In the rows, 128 means zero.
The rows below come in pairs that one turn or mirror swaps. Which row does each named row swap with?
Q_60: [111 128 100 109 142 144 115 147 122 115 121 135 146 110 130 139]
Q_210: [163 112 116 170 112 141 105 127 128 139 159 155 117 128 113 128]
Q_445: [100 114 105 133 113 129 101 132 119  91 122 158 113 139 119 127]
Q_553: [123 122 136 116 152 134 120 120 122  94 129 123 145 122 106 121]
Q_381: [147 148 116 143 114 132  91 120 136  90 132 155  89 126 115 134]
Q_645: [113 120 100 114 139 140 102 148 118 118 125 137 146 107 132 149]
Q_613: [135 139 119 126 142 131 111 163 109 109 153 132 147 123 126 123]
Q_237: [131 145 127 110 154 127 107 124 123  92 136 119 136 121 108 122]
Q_156: [156 141 129 119 124 156 113  88 126 115 152 136 143 123 120 136]
Q_374: [146 119 117 152 103 138  96 141 135 110 141 168 101 141 126 157]
Q_759: [126 112 133 173 121 138 114 120 122 110 102 154 125 122 113 140]
Q_967: [160 134 120 132 141 143 108 133 151 122 120 137 116  95 122 153]
Q_243: [156 112 118 156 102 151 102 130 130 137 161 152 116 135 119 126]
Q_600: [148 142 136 123 136 158 109  92 123 115 151 135 149 117 121 133]
Q_956: [145 156 115 133 145 126  91 108 137  87 130 132 109 120 111 128]
Q_313: [138 120 118 150  99 141  96 126 139 107 138 171  99 136 127 156]
Q_558: [129 114 119 145 123 122 107 169 112 113 148 140 121 130 110 111]
Q_163: [129 141 120 122 132 156 119  92 123 118 141 137 146 114 141 125]
Q_505: [ 98 118 107 130 117 133  96 127 120  96 119 163 116 137 111 123]
Q_678: [119 129  98 111 135 154 106 160 114 120 129 143 137 114 130 145]
Q_890: [147 153 122 109 139 161 115 121 142 106 127 155 135 122 121 156]
Q_676: [146 153 120 111 142 163 111 121 144 117 140 154 134 116 131 155]
Q_675: [125 144 120 131 142 134 115 151 108 105 148 132 156 130 125 120]
Q_284: [156 122 114 149 124 132 110 150 134 124 119 139 103  97 102 144]
Q_401: [158 133 117 163 138 158  99 134 138 148 130 154 132 112 108 130]
Q_169: [135  99 120 153 123 121 107 154 123 119 133 138 106 122 101 121]
Q_409: [132 109 112 162  95 142 110 128 119 132 152 155 114 127 140 114]
Q_799: [149 146 126 152 121 133  88  90 108  93 144 144 123 121 115 145]
Q_437: [164 124 116 160 124 144  98 142 137 148 146 157 128 120 108 133]
Q_665: [119  97 138 141 131 129 123 120 123  96 121 151 128 141 101 121]
Q_125: [115  98 139 157 122 132 124 127 117 104 125 147 136 141 105 126]
Q_978: [151 114 122 164  98 144  98 131 123 136 162 154 118 133 120 126]
Q_764: [117 113  99 153 101 135 109 126 110 119 145 147 110 122 144 116]
Q_883: [118 132 109 120 138 158 129  96 127 121 131 135 139 107 137 115]
Q_574: [103 109 110 125 122 142  95 117 124  89 117 158 116 144 119 133]
Q_752: [131 171 116 149 144 140  98 139 114 106 131 138 149 116 141 129]
Q_322: [152 149 130 136 126 137  98  84 119  97 146 145 134 122 107 144]
Q_535: [156 148 129 131 134 147 110  87 126 110 156 138 139 119 116 136]

Q_437 is swapped with Q_322
Q_60 is swapped with Q_445
Q_401 is swapped with Q_799
Q_665 is swapped with Q_613

The rows below come in pairs that one turn or mirror swaps. Which row does each named row swap with?
Q_205: [154 109 142 114 134 110 132  97 170 139 122 142 147 133 132 121  96 118]
Q_189: [130 111 135 112 108 150 145 116 153 148 135 144 111 126 148 154 111 159]
Q_867: [143 109 131 106 101 141 141 116 154 153 143 144 114 129 148 160 108 164]
Q_986: [162 119 122 131  75 131 135  93 164 136 142 129 125 141 148 154  99 155]
Q_240: [160 137 104 148 125 109 141 113 160 137 112 110 142 105 139 125 135 116]
Q_266: [162 126  97 118 113 140 174 131 161 138 127 166 131 108 152 119 114 113]
Q_83: [177 143  90 151 108 110 137  93 170 134 122 120 151 132 131 131 109 135]
Q_449: [147 146 125 111 111 124 177  77 149 139 119 177 136 131 134 135 127 129]
Q_417: [151 142 152 116 103 127 157  88 132 156 142 147 142 132 122 142 103 151]
Q_420: [161 119 124 127 128 112 131  82 148 116 120 143 125 148 125 120  95 140]
Q_455: [165 129 128  88 114 124 163  90 155 133 126 161 165 137 134 147 127 150]
Q_571: [129 102 130 101 119 150 148 119 143 149 124 142 112 115 142 143 124 144]
Q_285: [167 138 120 142 105 150 147 125 144 124 138 125 159 119 141 154 125 173]
Q_254: [161 107 128 133 103 138 116 108 171 114 125 122 157 117 140 138 135 147]
Q_413: [172 153 119 139 128 145 168 137 139 133 138 149 148 125 145 144 115 154]
Q_726: [144 136  82 122 115 127 163 101 158 113 100 156 142 121 141 140 134 125]
Q_394: [134 111 132 100 134 127 140  94 155 139 107 133 114 125 119 127 126 132]
Q_656: [153 113 122 125 134 121 129  91 154 124 113 132 111 133 118 113 110 140]
Q_152: [170 139 119 150 112 151 146 124 143 124 136 132 159 126 143 151 124 166]
Q_379: [141 135  90 123 115 122 166  92 156 118 108 166 139 124 144 134 139 120]
Q_693: [154 155 134 109 106 125 179  81 136 148 133 163 136 127 132 138 120 142]
Q_421: [143 127 123 135 119 115 146 138 151 147 117 121 137  93 154 137 123 107]
Q_989: [145 128  84 133 116 126 155 107 160 115  97 151 146 120 157 153 134 128]
Q_122: [154 112 124 125  85 140 134 104 151 148 148 135 119 143 146 155  96 162]
Q_33: [164 146 113 137 124 149 173 141 136 134 135 157 145 127 150 146 114 148]
Q_228: [157 108 136 106  75 135 148  93 153 145 123 116 131 102 137 130 116 126]
Q_692: [163 121  94 109 115 138 179 119 163 143 126 164 129 110 149 127 114 111]
Q_801: [151 105 122 106  79 140 165  99 159 140 116 132 117 100 146 137 123 115]
Q_477: [154 122 142 135 127 155 167 105 152 139 118 153 175 107 128 144 110 140]
Q_425: [153 128 142 112 100 119 155 134 135 146 136 160 152 112 167 152 115 122]
Q_581: [176 136  93 149  95 114 135  97 168 134 146 126 147 133 136 135 109 149]
Q_540: [179 132  93 144  95 110 137  95 170 130 135 123 153 145 139 139 113 143]
Q_433: [165 142 100 126 128 141 180 130 153 136 121 170 137 119 151 133 108 123]
Q_962: [150  99 115 107  85 144 165 108 156 145 116 151 120 111 157 133 116 114]
Q_478: [179 132  97 142  98 117 137  94 168 136 147 129 145 141 130 136  97 149]
Q_911: [143 106 128  97 135 127 140  95 152 123 110 132 115 112 125 127 127 138]
Q_390: [148 132 119 137 116 111 148 134 148 139 115 123 139  96 153 138 129 103]
Q_533: [171 146 120 145 118 146 160 136 134 131 141 135 154 122 146 149 126 162]
Q_81: [159 139 124 164 100 127 149 113 145 123 124 151 156 133 146 139  81 126]
Q_686: [153 134 115 142 122 113 145 130 154 140 119 112 138 100 143 130 135 109]
Q_652: [134 115 137  95 127 132 146 103 152 138 110 129 116 119 129 133 136 141]
Q_854: [162 136 121 165 112 119 151 103 146 129 131 153 145 135 141 136  77 132]
Q_507: [157 128 150 121  80 123 147  88 144 142 135 107 134 113 129 148 110 146]
Q_317: [157 133 163 119 104 129 155  87 131 148 136 130 136 129 128 140 107 155]
Q_577: [144 130 116 107 126  97 132 120 149 127 113 120 152 124 137 160 108 132]
Q_488: [163 135 122 157 112 116 146  99 145 118 135 158 142 145 137 127  85 135]
Q_807: [161 142 154 108 107 126 162  78 128 145 134 145 141 130 127 142 104 154]
Q_258: [162 135 104 152 118 107 139 109 162 133 115 106 144 107 136 131 129 116]
Q_299: [153 111 135 112  72 127 149  91 141 141 117 111 133 103 136 137 112 134]
Q_855: [164 123 105 123 121 139 181 128 163 139 125 169 134 119 160 130 110 111]

Q_285 is swapped with Q_421
Q_425 is swapped with Q_254
Q_540 is swapped with Q_855
Q_577 is swapped with Q_477
Q_122 is swapped with Q_801

The rows below come in pairs that one turn or mirror swaps. Which row does each named row swap with?
Q_244: [114 121 134  90 136 162 105 146  73 117 123 157 121 135 105 114 114 106
 135 128 132 121 135]
Q_493: [102 121 135  98 100 142 122 144  93 110 109 155 134 128 119 110 108 114
 130 112 139  98 131]
Q_985: [133 143 151 124 125 158 149 147 110 127 122 141 136 135 130 116  74 111
  99 118 152 132 115]
Q_333: [127 145 148 137 122 139 124 142 109 118 129 139 142 150 140 137 128 123
  81 107 122 152 114]
Q_430: [126 137 156 134 104 155 105 150  91 117 124 133 131 133 141 145 144 110
 132 119  92 144 126]
Q_922: [125 131 169 117 129 138 121 144  93 123 127 141 136 137 132 111  94 153
 129 135 131 132 159]
Q_933: [132 135 155 135 124 146 124 150 139 114 127 149 174 131 138 104 105 111
 105 104 136 153 137]
Q_959: [131 135  98 117 120 138 125 153 107 107 112 137 137 133 129 124 122 146
 137 119  94 160 121]
Q_166: [132 135 131 125 131 161 108 130 112 112 139 154 125 145 138 110 109 122
 113 128 148  92 131]
Q_257: [149 142 119 120 116 155  94 152  98 122 122 129 114 144 109 131 113  95
 143 137 103 143 169]
Q_59: [142 131 124 140 112 146 134 146 103 129 143 108 130 131 143 130 107 101
 124 146  90 143 119]
Q_460: [130 130 123 115 118 153 136 155 107 106 105 110 116 119 102 122 108 119
 132 144  84 123 158]
Q_453: [125 149 131 103 116 146  76 169 104 117 122 141 135 123 133 121 125 115
 113 129 100 154 122]
Q_594: [132 158 150 136  96 144 150 139 119 114 111 147 145 128 130 129 142 125
 105 108 124 121 125]
Q_566: [153 122 136 107 141 163  93 153 121  93 116 142 131 116 111 100 111 101
 124 134 105 133 163]
Q_721: [108 112 148  99 117 131 133 155  98 102 123 117 143 132 113 129  84 103
 126 136 111 107 148]
Q_874: [129 138 153 128 123 133 125 148 115 116 121 137 139 136 140 119 114  55
 107 122 131 153 134]
Q_738: [148 125 116 133 120 150 147 167 124  90 124 152 127 138 132 125 116 107
 127 114 157 145 157]
Q_576: [130 139 123 115 140 148 126 117 123 116 136 140 152 151 119  88 101 110
 100 122 146 151 147]
Q_638: [123 141 134 100 108 150 120 172  88 123 104 154 118 124 102 123 127 104
 137 133 107 102 139]
Q_958: [142 142 177 130 119 146 117 132 108 112 118 134 130 125 133 110 135 122
 143 127 125 146 111]
Q_894: [128 116 143 120 112 149 158 137 114 107 136 153 129 135 145 119  96  91
 131 115  83 125 154]
Q_995: [140 117 130 112 145 158 116 139  99 121 154 138 120 146 119 117 116  93
 119 143  86 126 150]
Q_909: [136 137 129 113 128 150 149 150 111 107 126 139 135 137 128 122 115 110
 108 124 107 142 201]
Q_844: [122 125 135  98 118 144 128 143  81 130 123 152 135 138 143 120 113 118
 110 113 132 149  95]
Q_538: [118 157 137 115  99 132 145 151 105 109  92 142 146 124 123 126 138 129
 118 110 146 132 142]
Q_418: [134 120 108 110 125 164 108 159 111 117 130 134 132 128 113 115 115  94
 102 129 161 119 117]
Q_281: [135 128 138 120 114 126 144 152 110 113 133 133 130 132 106 127 128 110
 128 113 115 174 100]
Q_52: [140 137 140 111 113 166 162 152 120 109 124 164 124 140 136 130 106 105
 138 124 126 101 123]
Q_340: [150 121  94 125 133 138 122 124 106 113 120 140 133 139 122 119  84  82
 124 122 103 131 151]
Q_547: [131 131 171 120 123 143 155 144 113 119 134 140 130 137 114 120 118  65
 119 120 114 131 148]
Q_339: [125 148 136 121  99 125 131 166  90 118 116 125 152 127 141 108  97 129
 114 154 123 143 156]
Q_707: [146 144 113 131 138 162 164 143 107 121 126 141 135 137 109 120 124  76
 132 118 106 144 145]
Q_820: [132 130 117 136 122 145  96 164 105 119 123 144 141 138 126 126 111 152
 146 119 110 133 163]
Q_45: [131 141 114 114 119 147  96 174  81 124 112 152 109 139 135 133 126 102
 134 139 114 130 147]
Q_323: [136 123 110 129 127 149 131 168  97 111 114 124 116 128 115 142  71 126
 131 122 104 128 144]
Q_670: [141 140  98 135 131 144  92 148 111 109 117 142 132 147 115 132 108 119
  91 121 104 122 159]
Q_364: [135 150 161 107 106 155 118 157 116 121 115 140 140 132 127 118 127  80
 108 117 138 165 112]
Q_988: [136 135 136 122 122 171  89 140 117 109 121 148 147 134 116 112 121  72
 101 119 128 118 158]
Q_593: [125 113 137 129 120 132 122 157 118  89 127 120 142 120 144 133 102 112
 112 120  82 129 119]
Q_245: [124 141 129 119 120 152 137 150 110 116 118 134 118 145 119 126 134 166
 140 122 118 131 147]
Q_843: [108 143 125  98 124 148 132 159  70 133 114 128 148 127  98 110 127 107
 117 130 127 139 128]
Q_486: [113 137 141 116  96 155 136 152  88 121 107 132 163 121 146 118 126 122
 105 132 126 162 132]
Q_731: [153 127 134 128 129 144 136 161 145  86  97 159 144 116 126 120  96 114
 130 107 118 132 144]
Q_376: [136 124 132 108 134 153 137 130 133 111 146 154 155 139 129  96 101 118
  95 107 138 142 128]
Q_793: [128 139 140 115 126 144 146 142 148 102 113 127 160 127 111  96 103 107
  93 120 120 138 157]
Q_497: [150 147 106 105 126 149 113 142 107 130 136 154 131 139  93  92 102 106
 113 147 119 133 153]
Q_960: [149 121 121 109 127 149 153 165 129  99 123 160 150 122 126 117  93 129
 106 102 115 151 129]
Q_124: [137 137 145 127 122 147 145 129 111 109 115 144 142 124 129 120 102  67
 137 123  86 142 118]
Q_982: [128 140 162 110 120 173 160 138 122 116 119 135 121 130 115 106 125 106
 106 125 150 128 126]
Q_161: [128 136 135 118 115 138 118 142 113 112 109 142 142 125 112 118 134  91
 120 122 124 120  83]
Q_659: [132 127 102 124 114 127 116 137 105 110 124 128 141 132 118 124 103 151
 142 122  94 132 131]
Q_513: [131 136 146 131 132 163  90 157  96 115  89 136 143 132 102 121 128 121
 123 114 140 122 123]
Q_804: [144 147 137 139 133 145  95 125 130 111 142 140 125 147 128 121 119  82
 125 113 129 152 145]
Q_993: [127 122 127 112 126 149 121 151 106 103 132 130 135 131 106 127 121 122
  95 122 102 117 191]
Q_144: [153 132 161 143 143 174 123 148 113 120 122 132 144 139 131 120 111 100
 112 124  85 150 153]
Q_987: [133 137 126 129 120 124 129 125  93 123 129 133 144 140 111 111  85 150
 133 125 134 128 150]
Q_149: [143 124  98 137 120 168 129 134 111 103 115 141 137 136 122 126 119  98
 129 123 136 139 183]

Q_738 is swapped with Q_339
Q_985 is swapped with Q_323
Q_497 is swapped with Q_281
Q_144 is swapped with Q_513
Q_453 is swapped with Q_804
Q_933 is swapped with Q_820
Q_333 is swapped with Q_670

